In the data rows, the value 128 means zero.
Every row has a hidden score. In each pair, how much higher is the second row's than the first's? 8 means about the same, 16 much higher and 0 much lower.
[140  98 178  95 159  81 152 134]
[181  63 183 178 133 134 180  70] 3
[140 113 140 182 151 120 169 121]
[145 134 113 107  72 161 109 137] 12
[149 103 159 110 150  90 143 126]
[134 106 155 107 126  86 151 125] 8
[181  70 192 174 164 115 175  74]
[ 58 123 107  83 104 109  91 113] 16
[ 77 142 109  88 118 103 101 117]
[139 106 141 179 161 129 168 114] 2
[ 80 129 104  92 129 113  88 122]
[152  91 184 156 136 136 172  71] 0
[ 79 140 113  97 121 115  91 117]
[133 105 160 112 130  78 150 126] 4
[ 65 130 104  81 122 107 100 114]
[129 158 104 123 169 165 104 183] 9
[129 170 100 125 157 165 100 181]
[122 119 141 183 165 104 158 129] 2
[135 158 110 109  79 168 107 135]
[178  82 188 165 148 102 182  70] 0
[153 108 151 117 103  97 149 138]
[121 160  88 113 138 149 110 179] 13
[ 70 155  85  86  92 106  84 111]
[ 82 142  94  88 123 118  89 125] 8
[145 103 142 176 166 128 169 106]
[136 102 169 116 141  75 162 111] 9
[ 86 135 123  82 138 122 110 129]
[140 113 142 181 145 116 160 119] 3
[110 181  92 117 140 142 108 190]
[153 123 164 111 137  91 139 123] 2
[138 151 113 118  67 144 120 147]
[ 68 150 102  89 116 124  94 126] 9
[120 155  97 114 146 154  98 176]
[169  68 189 172 140 111 170  77] 0
[143 132 115 115  64 173 103 143]
[121 156  98 126 154 150  99 178] 10
[ 92 147 107  93 113 123 103 124]
[130 154  90 140 161 146 109 181] 9
[127 153 124 123  72 164 109 140]
[151 116 165 113 132 104 146 105] 4
[150 112 144 120 126  73 150 116]
[ 82 160 112 116 132 109  92 135] 12
[111 189 100 117 164 166  97 162]
[ 83 130 108 101 130 116 103 111] 5
[127  98 144 182 153 131 171 122]
[138 153 120 125  92 148 119 138] 12
[151 112 147 168 165 121 167 127]
[139  90 143 152 152 130 171 109] 7
[156 138 108  90  57 154 105 130]
[181  77 194 149 144 121 184  66] 0
[151 115 153 124 123  87 140 127]
[152 151 113 114  56 165 110 146] 11
[182  72 178 175 151  98 177  84]
[ 74 207 111 108 152 180 100 166] 16
[139  98 147 184 163 130 172 125]
[122 165 117 115  58 161 106 140] 14
[137 142 120  91  62 172 105 139]
[104 171  88 120 132 149 106 185] 10
[ 76 140 108  78 112 125  92 113]
[148 100 150 131 139  84 154 112] 3
[139 164  99 117  47 169 105 140]
[136 152  92 122  65 158 102 141] 8
[136 168 108 102  69 150 115 127]
[133 147 115 116  86 164 116 144] 8
[139 156  98 120  73 148 111 120]
[148  89 153 108 119  88 151 123] 4
[ 76 138 102  97 132 106  92 109]
[139  85 158 109 138 106 139 121] 4
[ 83 140 105  90 136 113  97 124]
[168  64 201 177 130 108 157  62] 0
[ 80 142 103 101 118 120  95 120]
[145 106 150 171 172 128 165 118] 2
[145 108 159 100 141  93 144 130]
[153  98 146 194 173 121 168 131] 6
[108 168  85 126 167 147 102 190]
[179  80 171 173 142 114 180  57] 0
[159 159 115 113  88 180 103 137]
[146 123 109 118  75 158 122 149] 7
[136 150 117 109  73 167 108 138]
[ 71 144 110  89 138 114  97 107] 8
[147 140 123 116  73 159 102 138]
[147 153 116 112  53 171 114 141] 8
[128 110 153 168 171 110 164 114]
[139 108 149 170 162 110 171 107] 8
[132 122 132 166 169 109 169 128]
[ 92 134  98  94 130 124  91 114] 12
[150 100 152 116 116  92 145 129]
[116 170  90 130 140 151  92 178] 14
[111 161  92 108 160 144 102 173]
[125 110 130 177 188 145 156 107] 1
[164  56 188 159 145  96 175  73]
[171  67 181 178 157 126 168  83] 8
[ 86 153  95  92 114 118  87 113]
[133 131 123 109 107 169 103 159] 7
[175  62 182 177 127 115 177  74]
[ 75 151 101  81 133 127  87 118] 16
[172  91 191 178 147 105 178  72]
[ 80 139 104  82 122 114  99 118] 16
[105 167  88 132 155 140  92 182]
[163  73 177 160 147 121 159  73] 0
[177  80 200 159 140 118 174  76]
[ 86 161 103  89 117 118  80 121] 16
[147 150 114 111  70 159 112 147]
[146 106 145 129 117  96 158 110] 4
[139 110 134 174 157 115 168 112]
[177  72 184 163 143 106 175  68] 4
[153  80 189 171 131 117 173  70]
[179  85 184 183 155 104 170  81] 8
[142 105 157 112 147  88 155 130]
[185  41 190 179 160  99 183  84] 2
[145 105 154 104 128  95 138 127]
[170  88 189 171 146 108 188  69] 2
[120 108 147 176 161 135 172 109]
[149 142 108 120  78 158 110 141] 13
[ 77 145 109  91 119 117  96 128]
[138 114 150 106 119  82 145 117] 4
[166  72 181 163 146 110 184  68]
[115 159  95 124 151 167 105 177] 16
[150 116 146 174 158 116 170 120]
[130 110 153 111 133  86 152 121] 10
[110 173  97 124 154 160  93 176]
[158  95 140 173 159 126 166 108] 0
[133 120 147 193 165 117 159 133]
[167  73 177 172 126 109 166  63] 4
[175  82 186 167 139 100 176  81]
[137 145 107 117  80 149 113 129] 16
[142 110 159 184 182 125 179 125]
[ 81 147 102  91 126 120  88 120] 14
[191  58 186 164 132 110 173  81]
[ 75 148 109  98 120 114  95 111] 16
[109 184  93 124 161 148 103 191]
[125 166  80 132 151 142  95 195] 8
[153 104 142 170 151 119 169 119]
[161 134 119 114  84 152 119 123] 12
[ 90 161 112  90 137 121  92 107]
[127 158  85 142 159 155 106 193] 9
[108 171  78 119 144 150  98 182]
[111 167  98 124 143 150 102 174] 7
[ 78 148 107  95 122 115 101 130]
[ 83 133 116  89 130 123 101 128] 7
[149 102 143 175 161 124 168 112]
[ 78 158 110  82 132 118  91 123] 15
[168  76 178 161 147 114 171  66]
[148 148 106 107  70 163 113 127] 16
[ 76 144 110  98 127 112 100 123]
[142 121 155 156 145  73 140 133] 4
[ 66 149 102  91 125 118  89 125]
[131 160  81 120 156 154 105 186] 9
[138 101 150 169 160 130 171 119]
[145 153 113 114  74 162 111 139] 13
[ 99 163  86 121 156 169  86 185]
[ 82 149  99  90 120 130  89 123] 6
[151 131 126 105  88 164 114 137]
[147 105 153 173 160 135 166 120] 4
[ 78 155 101  89 114 108  92 119]
[ 73 142 105 108 116 122  99 127] 7
[127 123 156 171 174 120 160 115]
[159 112 137 127 112  82 139 113] 9
[107 175  84 114 156 162  97 179]
[127 110 161 171 153 123 170 129] 0
[137 113 146 174 154 129 166 130]
[137 116 143 181 162 120 163 116] 8
[ 77 141 112  78 124 124  93 107]
[104 152  87 117 150 161 107 179] 10
[ 81 142 108 101 126 120  91 115]
[139 157 121 121  79 156 108 131] 7
[144 100 154 176 159 132 163 110]
[140 108 145 176 165 123 165 115] 8
[ 77 152 103  91 126 116  92 128]
[ 69 149 104 106 116  97  90 137] 8
[ 86 144 106  98 130 123 107 128]
[174  75 190 168 138 115 164  79] 0
[ 54 117  88 112 160 158  70 121]
[ 76 144 114  90 125 121  91 119] 8
[149 152 112 118  73 151 106 139]
[152 119 147 113 146  87 136 108] 5
[113 164  85 125 141 152  89 175]
[176  77 177 171 147 113 181  65] 0
[126 170  88 126 140 169 101 170]
[133 133 118 110  77 156 107 131] 6
[180  64 194 174 152 118 182  76]
[138 118 148 184 156 121 163 128] 12
[144 131 167 120 138 110 131 113]
[138 110 140 192 164 124 156 126] 7
[138 104 153  93 131  95 153 115]
[ 77 160  92  81 132 111 104 121] 13
[128 146  81 120 162 145  99 191]
[ 74 141 104  88 135 129 103 118] 6
[143 109 157 128 139  90 146 135]
[130 162  98 115  77 161 108 142] 12
[148 138 101 112  73 148 111 131]
[149 105 151 114 128  94 139 125] 5
[140 108 143 205 169 114 160 143]
[ 93 181  96 118 144 153  98 186] 16
[184  74 185 173 142 104 180  65]
[154 120 159 105 153  99 147 117] 14
[130  96 141 182 164 140 156 118]
[153 157 108 117  81 161 111 134] 13
[143 104 153 116 131  80 142 123]
[162 109 152 120 128  86 142 108] 7
[134 111 145 187 166 118 167 129]
[128 145  92 118  58 145 105 132] 13
[143 107 155 119 139  90 148 124]
[152 100 147 121 132  91 148 113] 8
[111 166  75 133 136 147 101 176]
[130 142 106 126  67 160 107 129] 5
[ 84 132 109  87 128 128 107 120]
[114 160  92 126 149 159 102 189] 10
[175  90 176 177 149 100 160  84]
[164  71 188 150 155 107 167  75] 8
[135 142 101 126  67 155 108 138]
[171  67 186 168 154 113 190  74] 0
[159 149 120 113  82 158 104 131]
[125 157 109 113  69 180 106 136] 9
[136 146 117 113  71 160  98 142]
[141  99 156 127 136  92 135 117] 4
[140 147 110 116  94 155 119 120]
[141 104 151  91 122 105 152 108] 5
[ 73 145 118  90 119 119  96 115]
[ 71 124  96  96 104 105  97 126] 8
[141  99 135 176 167 125 170 123]
[ 97  72 149 111 116  83 148 141] 10
[117 169  85 122 154 147  99 179]
[160 101 127 174 177 131 177 132] 1
[145 145 109 106  75 157 104 138]
[148 152 108 120  66 167 104 145] 8
[170  75 182 164 141 116 179  78]
[ 69 140 110  96 113 119  97 116] 16
[118 105 124 191 134 111 166 107]
[185  74 177 174 145 127 176  64] 4
[140 147 111 115  64 163 118 146]
[117 164  87 129 153 156 107 173] 10
[ 98 128  96  89 111 119  90 111]
[126 106 137 184 162 116 165 117] 3
[131 151 116 118  85 157 117 150]
[120 165  85 126 148 159 100 188] 10
[142 102 144 171 158 127 165 119]
[150 108 141 188 164 127 166 121] 8
[141 147 105  99  69 144 118 140]
[128 135 109 132  71  83 122  93] 5
[131 103 149 113 136  69 147 114]
[123 168 101 114 160 157 111 181] 14
[ 85 145  93  81 123 108  99 114]
[132 108 157 122 130  82 142 128] 4
[142 146 109 124  83 151 114 153]
[143 114 154 125 133  79 142 109] 4
[ 67 136 108  85 120 110  92 129]
[118 171  89 124 139 147 102 181] 9
[180  68 182 169 144 105 162  69]
[138  93 141 182 167 129 157 126] 11
[120 122 155 154 146 141 156 124]
[182  62 188 170 145 116 175  76] 3
[126 179  92 120 142 152  97 182]
[146 115 151 113 122  80 148 135] 3
[138 156 109 106  58 168 116 150]
[123 171  88 115 147 148  99 187] 10
[139 111 158 132 142  88 145 125]
[191  76 172 168 154 109 181  66] 3
[141 111 141 176 152 122 173 108]
[102 159 103 129 157 169 112 181] 15
[133 103 151 189 164 128 165 114]
[131 102 152 180 154 127 171 124] 8
[137 137 120  99  90 177 108 134]
[148 117 151 110 133  92 141 126] 5
[134 100 154 118 147  79 145 116]
[ 77 161 114  81 113 128  94 126] 13
[123 125 156  93 128  89 150 122]
[112 176  89 126 158 141  94 180] 13
[ 77 150 103  94 124 120 101 125]
[174  63 179 168 146 115 179  64] 0
[151 150 111 118  80 161 103 149]
[130 112 150 175 158 123 165 119] 3
[183  84 197 183 148 122 175  69]
[108 177  92 109 144 139  98 190] 16
[112 167  93 127 158 158 108 183]
[ 77 155 103  90 121 117  96 122] 7
[108 177 105 110 145 159  98 186]
[145 172 113 115  69 138 126 132] 5
[172  75 180 171 159 115 179  62]
[165  78 188 165 137 114 172  70] 9
[115 151  96 124 147 144 102 185]
[134 110 154 116 127  96 146 121] 3
[173  80 185 172 155 117 172  72]
[163  73 170 169 131 125 164  77] 9
[137 147 113 122  59 155 103 152]
[125 116 151 154 159 142 162 121] 4
[115 160  94 121 161 152 100 187]
[144 129  88 125 156 137 107 182] 7
[144 106 153 111 126  89 152 128]
[141 111 139 170 157 128 165 131] 7
[142 151 116 104  76 163 108 135]
[116 165  87 119 139 155  99 180] 10
[110 160  92 123 153 146 104 191]
[ 86 145 117  89 131 120  99 134] 6
[118 179  92 121 154 150 106 175]
[118 149 123 111  77 145 101 150] 6
[ 70 131 101  87 119 125  94 117]
[143 102 149 184 162 127 174 123] 2
[183  58 197 162 145 112 179  76]
[145 142 118 116  85 168 111 144] 16
[120 126 154 175 157 127 175 106]
[138 106 155 171 162 121 174 119] 8
[ 95 172  88 119 152 158  97 182]
[171  88 178 162 139 116 176  88] 0
[142 115 142 175 162 127 167 116]
[167  69 185 161 143 101 168  70] 5
[122 159 106 123  78 156  91 142]
[ 67 156 111  96 123 114  94 125] 8
[133 119 145 187 161 122 166 116]
[171  81 187 163 135 106 170  82] 5
[120 159  94 113 153 156  98 182]
[183  77 185 196 132 118 176  82] 0
[106 170  91 112 136 158 106 175]
[ 64 166 108  85 130 121 102 114] 7
[ 78 143 108  77 130 124  99 117]
[153 139 107 114  68 166 107 128] 7
[181  82 186 162 125 115 174  90]
[144 125 112 115  71 150 112 146] 15
[138 109 146 200 162 161 179 116]
[170  80 182 171 130 108 174  69] 5
[ 75 132 117  97 128 126 107 125]
[153 148 121  95  73 174 113 144] 8
[ 60 141 109  97 126 106  97 140]
[ 71 152 102  86 110 120  92 126] 8
